In the data rows, the value 128 means zero.
Here are some points, each followed by its number:
[130, 114, 140, 119, 136, 139, 99, 97, 124, 149, 148, 141, 133, 92, 148, 140, 145, 128, 148, 104, 111, 157, 137, 165, 94, 126, 135, 122, 129, 149, 101, 133, 128, 126, 126, 136, 114, 108] 0
[146, 140, 120, 100, 106, 123, 129, 129, 131, 134, 152, 136, 135, 118, 134, 133, 97, 114, 118, 147, 152, 127, 107, 129, 159, 117, 130, 138, 134, 133, 142, 129, 137, 103, 156, 96, 106, 139] 1
[162, 127, 148, 160, 145, 116, 154, 110, 110, 115, 97, 102, 137, 133, 155, 163, 70, 86, 121, 167, 106, 123, 128, 99, 127, 118, 142, 107, 132, 166, 112, 108, 119, 185, 121, 124, 132, 98] 2
[121, 138, 147, 122, 117, 157, 98, 117, 132, 122, 122, 174, 152, 145, 119, 154, 152, 105, 144, 164, 138, 142, 98, 124, 124, 108, 127, 113, 101, 124, 177, 124, 101, 110, 135, 117, 71, 134] 3
[160, 82, 127, 154, 99, 120, 97, 92, 120, 83, 111, 134, 83, 122, 135, 76, 116, 163, 118, 82, 136, 112, 166, 99, 159, 148, 122, 133, 128, 133, 111, 156, 136, 157, 127, 149, 141, 126] 4
[139, 149, 120, 135, 150, 116, 135, 95, 124, 126, 141, 135, 138, 102, 143, 111, 138, 157, 134, 111, 117, 112, 146, 144, 135, 125, 155, 103, 108, 165, 110, 121, 134, 99, 161, 123, 124, 111] 5
[142, 111, 136, 142, 114, 149, 105, 137, 110, 117, 165, 162, 149, 136, 137, 143, 136, 118, 138, 128, 115, 183, 112, 165, 118, 100, 139, 67, 143, 163, 94, 132, 106, 142, 98, 162, 70, 129] 6
[255, 152, 140, 232, 138, 130, 59, 129, 83, 210, 27, 180, 245, 63, 255, 173, 23, 179, 153, 37, 45, 255, 73, 37, 96, 130, 149, 106, 51, 22, 209, 119, 200, 215, 2, 35, 36, 131] 7
[100, 185, 163, 108, 99, 144, 161, 123, 99, 82, 134, 156, 189, 165, 62, 136, 112, 108, 123, 202, 138, 120, 107, 154, 121, 142, 128, 107, 106, 148, 150, 94, 92, 134, 115, 129, 121, 109] 8
[98, 115, 120, 66, 90, 159, 122, 146, 162, 133, 142, 107, 97, 143, 102, 189, 158, 117, 150, 174, 128, 155, 25, 138, 117, 48, 61, 154, 127, 135, 215, 75, 86, 107, 121, 161, 104, 114] 9
[23, 187, 150, 40, 118, 152, 167, 121, 219, 177, 230, 75, 33, 178, 22, 64, 245, 128, 141, 166, 170, 76, 134, 31, 113, 133, 25, 137, 27, 154, 153, 50, 56, 54, 159, 144, 179, 157] 10
[112, 108, 133, 118, 155, 125, 125, 109, 115, 104, 123, 121, 166, 162, 101, 136, 148, 139, 112, 114, 119, 142, 153, 140, 109, 99, 123, 127, 155, 135, 140, 148, 131, 145, 130, 137, 120, 153] 11
[119, 116, 103, 114, 111, 117, 150, 146, 135, 134, 127, 141, 126, 162, 118, 152, 94, 150, 122, 155, 139, 141, 101, 158, 114, 108, 141, 142, 132, 144, 165, 156, 136, 117, 132, 117, 92, 121] 12
[111, 118, 122, 145, 131, 136, 125, 142, 123, 126, 118, 138, 144, 149, 125, 134, 129, 123, 131, 125, 129, 129, 124, 145, 128, 123, 133, 131, 119, 137, 132, 127, 122, 135, 105, 132, 125, 118] 13
[121, 84, 147, 130, 133, 104, 110, 145, 123, 139, 132, 115, 117, 117, 146, 171, 90, 139, 95, 158, 144, 141, 92, 111, 155, 151, 110, 150, 144, 101, 139, 135, 149, 147, 147, 139, 112, 166] 14
[88, 67, 155, 148, 134, 104, 146, 114, 66, 118, 105, 51, 128, 158, 206, 160, 44, 119, 54, 145, 149, 199, 60, 102, 111, 163, 117, 152, 180, 67, 118, 135, 168, 149, 144, 137, 193, 175] 15
[170, 141, 119, 130, 98, 114, 143, 135, 161, 121, 142, 144, 60, 134, 66, 132, 151, 119, 144, 133, 142, 131, 129, 155, 119, 99, 99, 142, 113, 156, 102, 97, 95, 76, 127, 148, 136, 126] 16
[168, 127, 122, 172, 129, 148, 134, 108, 144, 125, 110, 112, 94, 125, 109, 120, 91, 128, 136, 115, 144, 126, 155, 108, 138, 127, 107, 162, 169, 138, 119, 102, 162, 176, 93, 120, 138, 172] 17
[141, 126, 128, 135, 119, 126, 131, 129, 106, 111, 153, 112, 120, 99, 151, 158, 122, 121, 118, 106, 111, 131, 126, 140, 167, 134, 134, 120, 149, 140, 75, 146, 114, 140, 131, 143, 144, 131] 18
Which two points above are nearest to each new point by angle, seen from the average point of the numbered points? Their numbers follow each, nearest first.
[144, 147, 139, 144, 155, 146, 100, 123, 128, 124, 130, 147, 147, 132, 152, 136, 131, 116, 117, 162, 106, 163, 106, 159, 118, 125, 173, 107, 143, 148, 132, 154, 128, 131, 128, 133, 96, 130] 6 0
[164, 227, 242, 203, 149, 108, 65, 0, 119, 41, 240, 208, 184, 191, 126, 186, 255, 36, 189, 111, 60, 87, 255, 185, 84, 156, 255, 0, 148, 255, 33, 188, 50, 255, 65, 253, 92, 77] 6 0
[74, 217, 0, 123, 230, 117, 184, 216, 187, 94, 130, 84, 218, 117, 25, 133, 193, 132, 131, 115, 144, 168, 62, 130, 168, 155, 135, 167, 174, 138, 142, 161, 162, 72, 203, 147, 148, 205] 11 1
[52, 125, 156, 139, 103, 140, 110, 197, 103, 168, 154, 82, 37, 162, 127, 93, 138, 117, 166, 139, 181, 75, 135, 117, 163, 191, 160, 113, 81, 129, 123, 72, 53, 96, 133, 87, 171, 139] 10 16
[132, 142, 109, 118, 127, 135, 163, 141, 130, 130, 136, 99, 139, 117, 122, 123, 117, 147, 129, 146, 120, 127, 118, 160, 126, 112, 124, 124, 109, 160, 109, 113, 114, 132, 127, 135, 142, 122] 5 16
[152, 126, 134, 175, 125, 114, 105, 143, 118, 173, 89, 152, 181, 109, 202, 128, 87, 137, 138, 121, 127, 157, 117, 104, 109, 112, 161, 145, 140, 114, 151, 144, 171, 168, 106, 118, 107, 115] 7 2
[132, 131, 122, 121, 119, 124, 141, 117, 123, 130, 158, 132, 134, 132, 140, 129, 116, 136, 117, 132, 123, 109, 143, 131, 138, 119, 137, 118, 133, 138, 114, 131, 128, 125, 131, 119, 132, 123] 5 18
[121, 113, 139, 135, 129, 121, 114, 127, 129, 152, 132, 140, 143, 140, 155, 134, 127, 120, 142, 127, 125, 144, 121, 146, 127, 118, 143, 125, 137, 142, 121, 133, 112, 126, 128, 119, 100, 128] 0 6
[128, 133, 136, 152, 162, 127, 106, 119, 129, 153, 127, 139, 122, 126, 170, 122, 136, 109, 120, 102, 111, 144, 138, 114, 133, 139, 146, 120, 139, 111, 120, 134, 140, 134, 123, 147, 121, 141] 0 18
[86, 108, 128, 132, 89, 183, 102, 131, 97, 112, 210, 102, 149, 252, 125, 160, 182, 140, 141, 214, 143, 109, 169, 154, 119, 86, 189, 95, 140, 195, 146, 130, 74, 210, 66, 145, 19, 154] 6 8
[154, 137, 150, 148, 140, 129, 139, 112, 145, 134, 71, 126, 120, 99, 136, 112, 82, 118, 155, 150, 149, 127, 125, 130, 98, 106, 99, 174, 106, 92, 150, 104, 147, 137, 112, 118, 133, 121] 17 7
[162, 131, 139, 172, 142, 133, 117, 136, 141, 159, 92, 149, 147, 130, 202, 138, 113, 71, 145, 127, 137, 183, 88, 137, 124, 98, 116, 141, 155, 78, 153, 132, 165, 158, 86, 157, 90, 128] 7 15
[131, 139, 139, 139, 129, 121, 122, 117, 129, 132, 119, 131, 132, 129, 133, 135, 110, 98, 136, 132, 131, 113, 130, 121, 150, 120, 128, 122, 121, 115, 139, 123, 124, 110, 131, 114, 118, 130] 1 5
[114, 130, 112, 128, 154, 124, 138, 110, 128, 141, 142, 127, 119, 129, 141, 137, 132, 131, 125, 121, 120, 118, 143, 122, 127, 126, 137, 105, 126, 128, 120, 125, 122, 129, 136, 126, 131, 125] 5 18
[132, 94, 125, 115, 142, 121, 112, 116, 124, 134, 121, 127, 112, 111, 136, 128, 129, 127, 101, 103, 119, 167, 122, 136, 114, 135, 111, 149, 158, 96, 108, 150, 134, 137, 141, 146, 136, 142] 15 14
[77, 162, 132, 126, 148, 152, 140, 123, 173, 151, 195, 107, 79, 149, 98, 122, 184, 110, 134, 156, 118, 64, 149, 94, 110, 138, 112, 136, 68, 111, 136, 91, 83, 88, 150, 124, 138, 119] 10 16
[137, 116, 149, 104, 159, 146, 127, 99, 154, 105, 92, 134, 112, 176, 82, 130, 154, 107, 109, 122, 122, 125, 165, 105, 117, 110, 117, 156, 146, 76, 165, 162, 138, 152, 86, 161, 118, 176] 11 17
[107, 145, 129, 128, 157, 130, 125, 112, 127, 146, 140, 124, 122, 128, 139, 127, 151, 123, 122, 118, 122, 121, 144, 119, 119, 131, 133, 118, 118, 129, 119, 115, 129, 109, 119, 127, 131, 134] 5 10
[106, 154, 118, 131, 137, 145, 104, 157, 151, 163, 164, 133, 117, 161, 137, 135, 123, 110, 140, 136, 169, 106, 127, 86, 143, 97, 110, 131, 148, 105, 165, 129, 112, 128, 99, 148, 90, 160] 10 3
[102, 138, 111, 122, 99, 118, 134, 140, 137, 116, 113, 113, 151, 140, 106, 135, 117, 98, 157, 170, 142, 99, 113, 126, 167, 119, 110, 126, 127, 145, 141, 117, 120, 99, 117, 105, 137, 115] 8 1
[152, 197, 175, 157, 255, 146, 133, 77, 128, 160, 85, 56, 101, 119, 185, 136, 131, 62, 95, 74, 112, 139, 179, 154, 106, 144, 128, 60, 177, 79, 82, 96, 90, 110, 142, 228, 169, 156] 18 0
[102, 136, 112, 123, 128, 131, 130, 120, 142, 141, 133, 131, 110, 103, 108, 111, 111, 117, 138, 112, 147, 104, 103, 121, 131, 135, 120, 129, 119, 119, 126, 130, 130, 103, 141, 118, 136, 140] 10 1
[129, 150, 156, 127, 135, 154, 112, 100, 112, 125, 125, 185, 149, 179, 114, 139, 160, 98, 125, 169, 149, 109, 142, 108, 91, 106, 134, 95, 96, 107, 168, 130, 89, 147, 131, 133, 85, 131] 3 8
[121, 134, 138, 134, 124, 145, 124, 116, 132, 139, 132, 149, 126, 148, 109, 150, 136, 94, 134, 140, 128, 149, 126, 135, 130, 96, 138, 125, 129, 125, 158, 133, 94, 103, 127, 132, 101, 128] 3 9
[108, 76, 151, 71, 67, 84, 110, 135, 132, 112, 134, 71, 23, 139, 61, 120, 154, 114, 143, 141, 156, 16, 126, 94, 106, 158, 84, 133, 130, 110, 51, 121, 141, 141, 109, 145, 173, 123] 10 16
[80, 86, 109, 90, 101, 131, 157, 171, 120, 107, 148, 59, 106, 182, 72, 147, 107, 162, 113, 167, 160, 106, 90, 158, 93, 103, 89, 143, 140, 131, 140, 110, 105, 152, 105, 137, 140, 172] 9 12
[116, 132, 120, 129, 227, 136, 140, 80, 122, 132, 123, 99, 130, 115, 146, 102, 141, 130, 104, 69, 57, 178, 140, 157, 90, 133, 116, 113, 113, 133, 72, 127, 133, 143, 118, 146, 150, 107] 0 5
[89, 97, 182, 102, 137, 130, 107, 106, 127, 128, 97, 143, 143, 113, 133, 144, 124, 127, 127, 128, 118, 131, 133, 143, 118, 160, 110, 140, 131, 125, 139, 109, 130, 138, 134, 109, 142, 105] 0 13
[129, 131, 119, 124, 102, 121, 136, 135, 123, 107, 134, 131, 128, 126, 114, 127, 132, 129, 139, 139, 125, 148, 112, 139, 123, 122, 116, 131, 135, 142, 127, 131, 132, 120, 133, 132, 121, 127] 16 12
[140, 144, 127, 156, 110, 132, 161, 183, 128, 136, 124, 98, 109, 130, 130, 100, 74, 162, 157, 153, 162, 102, 111, 134, 109, 131, 143, 160, 57, 161, 119, 98, 127, 108, 119, 96, 152, 98] 16 13
[156, 135, 148, 120, 131, 124, 146, 130, 142, 138, 87, 132, 102, 124, 127, 106, 80, 107, 146, 144, 154, 115, 115, 119, 114, 126, 106, 135, 114, 99, 153, 124, 144, 130, 94, 121, 131, 129] 17 7
[130, 91, 138, 149, 106, 128, 115, 116, 100, 142, 130, 141, 131, 140, 159, 141, 120, 150, 125, 147, 119, 143, 130, 152, 106, 123, 144, 132, 127, 156, 129, 137, 141, 139, 98, 132, 117, 107] 0 13
[122, 130, 135, 112, 115, 144, 141, 146, 118, 107, 92, 145, 130, 115, 135, 102, 156, 175, 137, 106, 98, 125, 118, 150, 87, 136, 132, 151, 93, 153, 144, 146, 198, 115, 145, 87, 188, 97] 5 13
[131, 96, 149, 132, 141, 139, 94, 99, 135, 152, 141, 137, 103, 113, 132, 135, 133, 126, 115, 102, 137, 135, 121, 109, 123, 117, 123, 156, 137, 99, 149, 154, 139, 112, 139, 103, 119, 153] 14 4
[158, 103, 129, 133, 117, 108, 117, 111, 111, 117, 91, 150, 133, 114, 160, 132, 107, 128, 119, 123, 123, 161, 127, 139, 134, 140, 132, 120, 184, 113, 135, 145, 132, 166, 132, 147, 110, 126] 4 15
[113, 143, 123, 138, 135, 126, 144, 131, 127, 119, 123, 122, 135, 126, 104, 128, 111, 113, 139, 155, 138, 110, 121, 119, 148, 137, 134, 116, 115, 137, 126, 102, 115, 114, 124, 123, 135, 117] 8 10
[152, 155, 138, 135, 135, 103, 107, 118, 99, 88, 89, 187, 202, 80, 148, 106, 100, 108, 155, 124, 121, 165, 130, 160, 131, 121, 155, 121, 107, 113, 157, 131, 146, 142, 133, 107, 112, 63] 7 5
[111, 162, 114, 131, 114, 174, 92, 126, 174, 138, 166, 169, 43, 103, 21, 119, 209, 94, 139, 84, 146, 118, 156, 94, 146, 164, 134, 153, 72, 94, 155, 167, 144, 56, 183, 114, 140, 121] 10 16
[133, 126, 118, 98, 137, 119, 115, 121, 118, 140, 138, 72, 87, 137, 113, 133, 131, 147, 131, 132, 146, 85, 147, 118, 140, 152, 128, 123, 113, 135, 110, 108, 134, 126, 145, 109, 167, 116] 10 5
[132, 141, 127, 122, 126, 122, 138, 138, 131, 136, 119, 117, 115, 128, 122, 122, 130, 129, 138, 136, 139, 118, 117, 125, 128, 117, 118, 147, 117, 118, 138, 127, 117, 128, 122, 140, 134, 140] 10 16
[108, 129, 135, 127, 148, 123, 115, 137, 133, 178, 152, 104, 91, 99, 160, 123, 141, 137, 115, 125, 123, 96, 117, 131, 110, 160, 124, 159, 101, 107, 99, 135, 140, 121, 119, 116, 141, 113] 0 5
